Named moves (each a turn or a mirror), then the moves between two rows, first move first; the first pair answered:
koz (before -> after):
[ 16  -2  27 -30 -31  -2  -2 -27 -18   9  34 -17  13 -16  -2 -24]  ->  [ 10   4 -22  -3 -14 -17  -2 -29 -11  13 -11 -27  -3 -25   5 -46]
[  4   3   5   5  14  -7 -20 -20  26  13 -10 -12 -12  -7   2 -19]  ->  [ 12   0  28 -11  -1   5 -15 -21  18  15  20  -5  -5  -3   1 -15]
[-15  -4 -30   9  -2  18  -3  15 -21 -13 -16   2 -23   9   1  -3]  ->  [ -9  -4  -6  -8 -17  24  -4  17 -29 -10  11   1 -14  19  -1  15]
[ -8  28  14   4  19 -17   1   3  21 -31  54  22 -13  10 -40  42]  ->  [-20  38 -26  33  43 -42   3   7  38 -24   6  10 -22 -13 -36   9]
zin (before -> after):
[ 19 -37 -13 -19  13  14  12 -23  26  49 -13 -22  19  -4 -42 -35]  ->  [ 10 -28 -22 -18  10  10   6 -30  23  53 -31 -28  21  -1 -30 -36]
[-11  35  10  -3   1 -15 -26  25  -6 -38  15  16   0  -4  25  18]  ->  [-14  30  13  -4  -3 -14 -31  20  -6 -36  26  18  -1  -2  24  19]
[-21  -6 -28  29  23 -21  41  22  13  22  17 -10  10 -19 -34 -24]  ->  [-24  -5 -23  35  23 -18  38  30  16  29  15  -7   7 -17 -36 -18]
[ 32 -31 -19 -12 -35   5   8 -26 -23   1 -11  13 -22   6  -2  19]  ->  [ 37 -26 -13 -14 -43   7   8 -30 -24   3 -13  14 -27   2   1  13]
Puv (before -> after):
[-22  17  22  21  39 -38 -24 -20  30  22  -5 -19  20  -5  20 -46]  ->  [ -7  21 -36  24  11 -28 -25 -16  10   2 -46 -18  -5  -4  39 -30]
[  6 -17  46 -10   5   7  10  -5   6  26  31   0  16   3 -15 -17]  ->  [-28  19  -6  18  30 -20  -8  19  15 -11  16  19   2  10  -9  -4]
[-20  -3 -34  13  10  -1   5 -27  -3  22 -18  -1  15 -12 -10  -4]  ->  [-10  -8 -25   4  -1   4  15 -32  -7  27 -11 -15  16 -12 -11  -1]
Then:
Each pair is 2 to 3 moves apart.
[-22  17  -3 -18   0  15  -9  24   5 -28  31  30  -7  12 -17  34]  ->  [ -9   8 -52   4 -11   8  -6  20  -1 -29 -28  17 -21   1   2  20] => Puv koz
[ -5  28  -8  -3 -33   8  13  18 -11 -21   7   7 -10   4  47  23]  ->  [-21  33  -4   3  -7   4   5  23   0 -25  19  15  -6  13  39  21] => Puv Puv Puv
[-13   2  -9  22  35 -19 -15  -4  25  12 -17  -2   8 -19 -13 -33]  ->  [ 11   2 -29  -6 -36  11   1   7 -15 -16 -29   7 -19   1  16  18] => koz Puv Puv
[ 19 -15  46 -21  25  -4 -17  -7  15  31  11  -7  23  18 -14 -45]  ->  [ 13   8  52 -33   7  14 -21  12   5   1  35  16   9  39  -8  -1] => koz Puv koz
[-10  25  -9   2  41   4   9  49  -5 -27  27  35 -18  46 -48  50]  ->  [ 44 -19  26 -38 -13  29  30  21 -39  13  26   8 -12  48 -42  46] => Puv Puv
[  6 -14 -36   4 -16  10  17  -3 -18   1 -38   1 -16   4  21  12]  ->  [-34  16   0   8  23   2 -15  19   5 -11  24  31   4  13  -1  20] => koz Puv Puv
[ 17  -5  29 -15   8   0   6 -17   7  25  14  -8  25 -38  -4 -39]  ->  [ 25  10  18 -32 -32  34   6   3 -24  -6  25  18   6 -17  21  13] => Puv Puv koz
[-24  12  34  -7  22  -9  -7  -1  14   6  46  16  15   7 -30  -1]  ->  [ 10  -1  19 -25 -32  29  15  -4 -22  -4  29  10   4   8   3  35] => koz Puv koz
[ 16  46 -34  17 -14 -13   1  -2  -3 -79  -5  -6 -16  25  63  -1]  ->  [ 42  -1  48  -3  -8 -23  14 -48  16 -13  24 -50  17   6  25 -54] => Puv koz Puv
[ 12  -5   6  20 -37 -39 -16 -34 -22   1   9 -10 -18 -23  -1 -25]  ->  [ -1   8  21  15 -34 -31 -28 -17 -23 -17  37   9  -9 -16  -7  -1] => Puv Puv koz
[-38  29 -30  30  38 -58 -17  -5  35 -13 -31 -13   2   0  23 -21]  ->  [-21  15  70 -23   5 -27  -9 -15  11  -3  63  -1  25  11   3  15] => Puv koz Puv
[-23  12 -59  40  28  -7   2  15   9  -1 -34  -2 -19  -4  -7 -14]  ->  [-26  26  -5  -1  -2  29   2  25  -9 -26  43  24 -18  21  -9  46] => koz Puv
